(in the rows, 128 means zero)
Rotation paths and how fast each direction turns (degrees a step):
Each turn is a multiple of 5 degrees from 10 to 175, or 0.

[128 131 135 131 121 117 133 124 120 126 122 129 135 135 125 128 137 115
 117 128 125 130 130]
[130 131 128 128 115 121 131 132 117 132 124 127 133 140 122 133 134 122
 124 125 130 135 136]
[123 129 131 128 122 116 125 123 121 125 122 124 138 139 124 128 135 118
 120 123 128 128 135]
[125 128 128 127 121 121 124 132 114 127 123 124 130 139 122 132 127 118
 124 122 124 136 137]
[128 123 134 129 126 115 125 124 120 124 120 124 132 134 125 125 132 117
 118 126 122 133 135]
[131 128 131 130 120 122 128 132 112 126 127 130 132 133 121 129 132 120
 120 127 124 141 136]
[131 122 132 129 120 116 128 124 121 127 125 127 136 134 124 123 137 122
 116 125 131 133 135]
[126 129 127 129 117 125 127 131 113 126 130 132 134 136 121 127 131 118
 120 119 131 134 135]
[128 122 130 126 122 118 127 125 121 130 121 127 128 138 125 123 131 116
 116 120 131 129 134]
[127 131 132 130 121 123 131 130 114 126 125 131 127 136 124 128 129 111
 118 123 124 133 131]
[133 125 133 127 119 117 134 127 122 132 118 126 128 138 125 128 136 118
 118 128 128 132 134]
[126 135 132 131 117 121 132 128 116 125 126 130 137 137 123 132 136 117
 120 127 127 132 132]
[128 126 129 126 117 117 127 128 121 131 120 123 134 142 123 131 134 122
 123 123 131 131 137]
[121 131 131 129 124 120 123 126 116 123 124 126 136 137 123 129 130 115
 121 122 124 131 134]
Speeds:
[126 133 127 129 127 132 128 131 123 126 131 131 129 127 127 130 126 126
 130 128 126 130 127]
170
[126 127 128 127 132 128 126 128 127 127 125 127 122 128 129 127 123 123
 128 126 124 128 128]
70

[135 125 125 137 125 138 133 128 118 139 131 139 124 126 121 120 136 130
 127 125 136 124 127]
[125 131 130 132 125 142 131 132 123 137 130 145 121 129 130 123 126 131
 130 120 133 118 131]
[131 130 124 133 124 136 134 124 117 143 128 141 125 135 119 126 130 137
 127 122 133 129 127]
[134 125 127 136 125 141 131 131 120 138 131 140 124 124 127 118 133 128
 128 125 136 120 128]
[125 134 130 131 124 139 133 130 122 139 129 144 122 133 127 127 125 134
 131 119 133 121 131]
[133 127 123 135 125 138 133 125 116 142 129 140 126 132 119 123 133 133
 123 125 132 128 126]
[131 128 129 136 125 142 131 132 123 136 130 141 123 124 130 119 129 130
 132 124 136 118 130]
[127 134 128 131 123 136 135 127 120 141 129 144 121 136 122 129 128 135
 129 119 131 126 129]
[134 125 122 136 126 141 132 127 118 140 129 139 127 129 123 118 133 131
 123 127 134 125 126]
[129 131 131 134 123 141 133 132 123 137 131 142 121 127 129 123 126 133
 135 121 137 118 130]
[128 131 127 131 124 136 134 126 118 142 129 144 123 135 120 126 131 134
 123 121 130 128 128]
[133 125 123 137 125 144 131 129 119 138 128 138 127 127 126 117 129 131
 128 126 137 121 127]
[128 133 132 133 122 136 134 130 123 139 131 144 119 130 125 127 129 133
 134 119 135 121 130]
[129 127 124 132 126 139 132 126 117 142 128 143 125 133 122 123 132 132
 120 123 129 128 127]
Speeds:
[133 125 127 131 127 129 128 128 128 127 129 124 129 124 127 125 130 127
 131 131 132 127 127]
130
[129 127 127 123 128 129 126 127 125 129 124 127 128 129 131 132 131 125
 131 129 129 126 126]
0
[130 127 129 128 128 123 129 127 126 129 130 129 126 127 124 130 135 126
 125 128 127 131 127]
140

[130 117 131 126 121 124 121 119 126 116 133 134 131 135 133 130 129 133
 125 125 131 125 142]
[126 113 136 123 128 130 124 122 128 124 131 126 131 135 136 132 124 139
 131 125 139 124 135]
[131 116 134 128 130 141 122 121 126 130 124 129 132 130 135 137 130 142
 124 132 133 127 132]
[132 121 136 127 123 129 118 123 125 126 133 140 131 124 134 138 129 139
 121 135 127 129 138]
[131 121 142 126 119 120 119 124 127 124 131 133 130 128 134 127 126 139
 128 128 138 133 137]
[133 117 138 132 125 129 117 122 129 121 122 125 133 136 135 127 135 137
 130 127 137 127 134]
[133 113 132 129 132 133 116 127 130 122 130 126 131 126 134 137 132 138
 132 133 129 121 137]
[137 117 136 122 128 132 121 130 124 128 130 130 127 118 132 133 124 143
 131 134 134 132 136]
[140 123 139 124 122 128 119 125 121 120 119 134 128 127 133 133 131 137
 130 132 131 137 131]
[130 121 138 128 126 121 114 125 131 113 127 129 125 130 137 136 134 132
 132 130 128 130 131]
[129 113 134 129 131 128 120 126 131 118 132 117 123 123 136 130 129 138
 131 130 136 132 133]
[139 112 128 125 128 138 124 123 122 118 126 124 126 122 130 131 132 135
 128 133 131 133 135]
[134 119 131 117 124 130 121 123 121 115 128 136 125 126 133 138 126 132
 134 131 126 131 136]
[126 122 138 120 126 125 121 122 126 118 126 128 119 130 138 137 123 138
 131 128 135 134 129]
Speeds:
[128 128 128 131 128 123 128 131 129 125 126 126 125 133 129 127 127 130
 125 125 128 126 129]
80
[133 129 130 129 129 126 125 133 129 128 126 126 128 125 127 127 130 128
 133 130 127 129 127]
20

[130 139 126 140 130 121 128 125 125 130 119 133 117 122 134 135 121 127
 129 132 128 132 134]
[137 142 121 125 128 126 129 128 134 121 122 131 118 124 134 127 126 127
 128 132 132 126 139]
[123 135 119 132 120 127 130 132 123 119 129 135 117 127 134 124 124 130
 127 138 135 125 134]
[123 132 123 138 121 132 131 126 130 123 124 137 126 120 137 135 123 119
 128 129 132 126 138]
[128 138 131 132 122 134 123 129 134 114 122 131 121 126 136 132 133 125
 135 125 137 127 132]
[123 138 125 136 115 121 127 129 128 117 126 131 125 132 131 130 127 129
 138 131 129 138 131]
[127 137 130 128 117 122 130 125 127 123 124 130 119 122 136 139 123 124
 130 127 119 133 134]
[134 134 133 131 125 123 123 133 128 126 117 130 111 125 132 134 127 127
 132 136 130 129 135]
[134 139 118 132 120 121 129 135 134 124 125 131 123 129 128 128 123 124
 130 140 128 126 138]
[128 139 125 132 116 129 130 132 128 123 132 133 119 123 136 132 125 124
 121 136 128 119 129]
[129 136 129 144 122 129 127 130 127 126 123 133 124 121 133 135 129 123
 129 134 141 127 130]
[135 142 124 130 117 127 131 127 134 116 126 127 131 125 133 130 130 122
 133 128 138 132 133]
[125 133 129 127 110 124 130 127 120 117 129 127 118 124 137 130 128 127
 131 131 133 133 128]
[129 125 129 134 117 122 130 128 125 128 118 129 122 120 135 137 122 119
 135 130 130 134 137]
Speeds:
[127 127 129 129 130 128 128 125 130 124 129 127 127 122 124 127 126 127
 130 132 127 127 125]
0
[128 128 132 125 128 131 126 129 126 126 129 127 122 128 130 127 131 131
 126 128 129 125 125]
140
[124 126 130 130 127 129 130 126 124 131 129 130 127 124 131 132 126 127
 125 127 125 127 127]
110

[124 126 122 125 131 136 125 125 142 127 129 129 119 128 118 127 120 122
 123 133 123 118 136]
[126 131 124 124 132 140 121 126 140 127 131 128 127 118 121 127 122 123
 128 133 129 121 140]
[124 130 124 119 132 142 127 120 133 134 131 122 126 121 117 128 124 125
 131 136 131 119 134]
[126 124 123 123 135 136 127 122 139 135 128 126 121 128 115 124 126 122
 125 135 129 118 131]
[129 127 118 124 135 135 127 126 140 127 132 127 121 123 117 124 124 123
 126 132 133 124 141]
[122 131 119 120 128 139 130 123 135 127 133 123 122 124 119 130 120 127
 129 133 128 121 140]
[122 127 125 124 130 139 124 123 139 131 128 127 123 126 119 129 120 122
 125 134 123 116 134]
[128 129 125 124 136 139 120 126 140 130 130 128 127 119 119 125 125 121
 127 135 131 120 137]
[127 130 121 119 133 139 129 122 133 133 132 122 125 121 116 125 126 125
 130 135 135 122 136]
[124 125 120 122 132 136 131 122 137 132 128 125 118 130 114 125 124 123
 124 134 127 119 133]
[127 128 119 125 133 135 125 127 142 125 131 129 120 124 118 126 122 122
 125 132 128 122 141]
[123 133 122 121 129 141 125 124 135 128 133 124 126 119 120 129 120 125
 130 133 129 121 141]
[123 127 127 121 131 141 125 121 136 134 128 125 124 125 117 128 123 123
 127 136 126 115 131]
[130 126 123 124 138 136 123 125 140 132 128 128 123 123 117 122 127 121
 126 135 132 121 135]
Speeds:
[125 129 128 125 125 130 132 125 124 130 128 124 128 130 127 130 127 130
 130 129 127 127 126]
115
[130 126 124 127 130 125 132 128 127 129 128 127 125 131 125 125 131 129
 127 128 132 130 128]
70

[129 127 125 121 122 124 133 125 136 129 130 130 124 135 121 118 128 130
 121 118 128 130 148]
[127 118 138 128 119 132 138 115 133 135 127 135 124 126 128 118 122 124
 124 123 127 136 133]
[123 115 128 124 129 123 136 127 140 131 132 125 131 133 126 122 126 132
 120 129 118 136 142]
[128 130 126 122 122 127 131 120 136 134 129 128 132 126 132 112 125 120
 126 118 130 135 143]
[127 116 135 122 119 132 136 125 136 130 134 136 126 132 117 121 122 126
 119 121 123 128 136]
[124 120 130 129 128 122 138 115 134 132 124 126 124 131 132 122 126 130
 122 124 126 140 145]
[126 122 130 121 122 130 134 128 142 138 135 131 133 126 127 111 129 127
 125 126 121 136 133]
[126 120 129 124 123 126 132 123 137 123 128 127 132 133 123 122 117 119
 119 118 128 130 145]
[125 126 134 121 123 127 139 119 130 139 132 136 118 129 127 119 130 129
 122 123 125 135 141]
[128 111 129 132 123 130 136 123 142 129 126 128 134 130 128 117 126 130
 123 124 125 137 134]
[122 127 130 117 125 121 130 124 137 133 135 125 128 129 129 120 120 119
 123 127 122 136 143]
[129 121 128 124 122 134 136 122 132 131 129 136 130 131 125 116 130 128
 120 114 128 127 142]
[128 118 137 128 119 122 136 119 140 130 127 130 119 132 123 121 120 127
 123 129 126 139 135]
[121 119 128 123 130 130 137 123 133 136 134 126 135 127 134 120 130 126
 122 123 119 138 142]
Speeds:
[131 125 123 126 129 125 128 126 126 130 125 130 129 125 124 129 128 127
 132 129 126 127 127]
0
[128 125 126 130 127 130 128 128 124 129 129 123 130 129 125 129 130 128
 129 122 128 131 128]
175
[130 132 125 129 127 129 128 128 128 131 127 130 128 127 130 123 133 132
 130 126 130 128 129]
135
[129 132 127 124 126 129 125 129 127 126 129 129 129 128 125 127 126 124
 127 124 130 123 131]
100

[121 123 130 127 135 122 120 128 124 123 136 133 136 117 131 132 133 125
 126 132 121 145 125]
[124 126 127 126 133 125 121 132 123 120 142 131 134 119 128 130 131 129
 120 131 125 146 129]
[124 123 130 120 131 121 123 133 118 124 142 130 127 119 128 127 131 127
 118 126 125 142 128]
[124 118 133 121 135 119 124 128 114 126 136 133 129 121 130 129 131 123
 122 128 122 141 132]
[127 120 131 123 136 126 124 130 114 120 134 132 135 125 127 130 130 122
 125 131 123 145 134]
[127 124 130 119 130 128 124 137 114 116 136 130 134 124 125 128 131 122
 125 128 124 143 127]
[123 123 133 118 129 123 124 135 116 120 133 131 132 118 128 128 133 119
 127 126 120 139 120]
[121 122 132 125 134 123 122 129 122 122 131 133 137 117 130 131 134 121
 129 131 118 143 123]
[123 126 128 126 133 126 120 132 125 119 139 131 137 118 129 131 133 128
 124 133 123 146 126]
[122 126 129 122 130 122 121 134 122 122 143 130 129 117 129 128 132 129
 119 128 125 143 125]
[122 120 133 122 134 117 122 128 118 128 139 131 128 118 131 128 131 125
 120 128 122 141 129]
[126 120 131 124 137 123 122 128 115 123 136 132 132 123 129 130 130 125
 123 131 124 144 135]
[128 123 129 120 132 128 125 135 113 118 138 131 133 125 125 128 130 124
 122 129 125 144 132]
[125 123 133 117 129 124 125 136 113 119 134 131 130 121 126 127 132 120
 125 126 121 140 124]
Speeds:
[130 128 126 132 131 131 127 126 129 126 127 129 133 130 128 130 128 129
 129 132 129 131 132]
100

[127 131 130 117 123 128 134 126 128 130 134 134 118 130 131 131 121 125
 135 127 140 112 124]
[132 135 136 117 132 127 135 138 127 133 123 132 128 128 136 133 120 127
 125 125 141 126 119]
[117 124 133 118 122 126 137 129 128 133 127 128 120 125 134 132 128 129
 128 115 141 127 125]
[130 127 135 119 127 134 136 125 122 134 133 137 118 127 134 127 119 127
 133 126 136 116 123]
[128 135 138 118 136 128 136 133 134 136 129 129 123 125 130 135 119 127
 124 124 141 126 126]
[123 121 135 119 122 128 138 130 127 136 125 130 120 122 139 124 126 127
 121 120 138 129 127]
[126 128 137 122 127 135 139 121 125 136 136 138 121 126 130 131 120 132
 127 122 133 117 132]
[131 136 136 121 133 127 130 130 136 140 132 131 121 122 139 127 121 124
 122 128 138 123 128]
[126 124 136 120 123 127 138 127 128 132 126 131 124 125 136 129 126 131
 110 121 136 126 131]
[123 131 133 122 121 131 136 122 129 139 134 140 125 126 135 127 126 131
 129 125 134 118 138]
[135 137 135 124 132 126 129 125 132 137 134 133 127 125 142 131 124 131
 117 125 136 120 126]
[124 130 132 118 118 122 135 129 134 129 126 130 124 126 135 130 129 127
 113 125 139 121 134]
[126 131 132 123 118 129 135 124 124 137 129 143 132 130 139 127 126 133
 126 126 134 118 131]
[130 139 131 123 130 122 129 124 134 133 136 132 127 128 139 137 128 132
 124 122 139 117 126]
Speeds:
[127 124 126 126 133 125 127 130 126 127 130 130 130 124 125 127 131 131
 128 132 128 128 129]
0
[129 127 129 127 124 131 131 128 126 124 127 130 127 129 125 127 127 127
 128 131 127 124 132]
125
[129 129 129 130 127 128 127 125 131 130 130 129 130 127 130 126 129 129
 122 129 125 128 134]
20
[135 132 129 126 132 128 129 130 130 124 129 127 127 127 131 130 128 127
 129 128 127 129 130]
115

[127 132 132 125 126 127 120 132 119 134 120 137 129 127 146 124 121 125
 132 134 127 126 133]
[126 130 132 122 132 125 116 122 121 136 118 132 132 133 133 120 127 129
 136 136 127 118 126]
[130 136 131 124 129 128 120 131 118 134 122 139 128 128 144 119 124 123
 134 127 126 126 126]
[126 130 127 125 126 125 115 127 122 132 118 134 133 129 136 122 130 127
 136 139 129 116 130]
[134 138 132 122 134 127 119 127 124 133 123 136 130 129 140 118 124 122
 134 128 128 123 121]
[124 135 124 129 124 129 116 132 121 130 118 136 131 126 137 120 132 124
 133 133 131 117 127]
[135 136 133 123 133 125 119 129 129 129 124 135 133 130 139 120 123 120
 133 136 129 119 124]
[122 139 124 129 128 131 116 129 125 133 119 135 129 128 136 118 129 122
 130 128 131 118 122]
[132 134 131 126 127 129 121 137 128 127 123 134 133 132 140 120 123 119
 130 138 131 116 127]
[122 140 127 130 132 128 115 124 131 134 119 132 131 129 135 119 123 121
 127 132 131 119 122]
[125 135 131 128 127 134 124 140 124 130 122 134 130 136 138 118 123 119
 127 131 130 116 126]
[122 136 129 130 130 127 116 126 132 133 119 131 131 130 138 124 119 122
 125 139 131 119 128]
[123 135 134 126 132 133 124 133 124 134 121 132 129 139 135 117 121 121
 127 128 128 117 122]
[120 134 130 131 126 129 118 132 126 133 118 132 130 130 143 125 118 123
 125 138 129 123 133]
Speeds:
[125 128 126 130 124 131 130 134 124 127 128 130 126 127 130 127 130 128
 127 124 128 129 129]
140
[122 127 125 130 127 128 125 125 127 129 125 126 128 128 124 128 132 130
 128 129 129 125 128]
170
[125 129 128 131 128 130 130 130 133 127 128 126 128 131 127 128 124 125
 123 129 129 126 127]
20

[121 137 129 139 130 122 123 134 120 125 123 136 120 127 136 140 134 133
 126 122 121 124 128]
[122 134 128 128 123 130 127 128 123 119 114 136 121 127 133 144 131 132
 131 127 122 121 124]
[129 136 131 123 125 132 133 123 125 117 120 133 120 130 139 136 134 126
 133 120 117 124 129]
[125 130 130 123 130 126 127 125 119 124 127 133 117 131 143 130 136 131
 137 120 115 130 128]
[118 127 121 125 136 127 123 125 118 126 116 134 119 130 142 131 135 133
 131 126 122 128 132]
[120 131 126 131 140 128 128 132 121 123 113 127 120 127 137 134 131 126
 130 122 122 121 138]
[120 124 130 131 127 128 131 132 119 124 118 127 116 126 132 137 126 128
 139 122 117 119 132]
[122 121 125 129 118 131 132 120 121 119 120 127 117 127 138 134 125 131
 132 123 119 125 136]
[124 127 129 132 129 133 124 122 122 119 127 124 121 128 145 134 127 131
 129 118 121 132 139]
[117 125 131 132 131 133 118 129 119 125 122 125 125 128 143 137 129 134
 136 119 128 130 129]
[117 129 124 132 125 131 129 127 121 128 113 123 128 129 140 136 132 128
 132 116 133 122 129]
[121 132 127 139 120 125 134 129 122 129 122 123 123 125 139 136 135 125
 129 113 123 123 132]
[118 129 127 139 116 126 125 126 123 128 125 132 120 123 137 141 132 132
 128 121 119 130 128]
[123 134 127 132 121 132 121 124 127 119 118 138 124 127 140 142 131 130
 124 121 125 131 133]
Speeds:
[125 124 125 125 124 129 126 126 127 129 125 131 128 128 127 129 127 131
 129 132 130 128 125]
125
[128 130 126 131 131 125 129 131 123 128 126 126 129 131 127 127 128 131
 127 129 132 123 126]
70
[125 127 127 131 126 125 128 132 129 131 126 132 126 126 124 128 127 125
 126 127 127 127 132]
60
[126 129 126 125 127 131 129 132 126 130 129 128 131 128 131 128 124 128
 124 128 123 127 126]
0
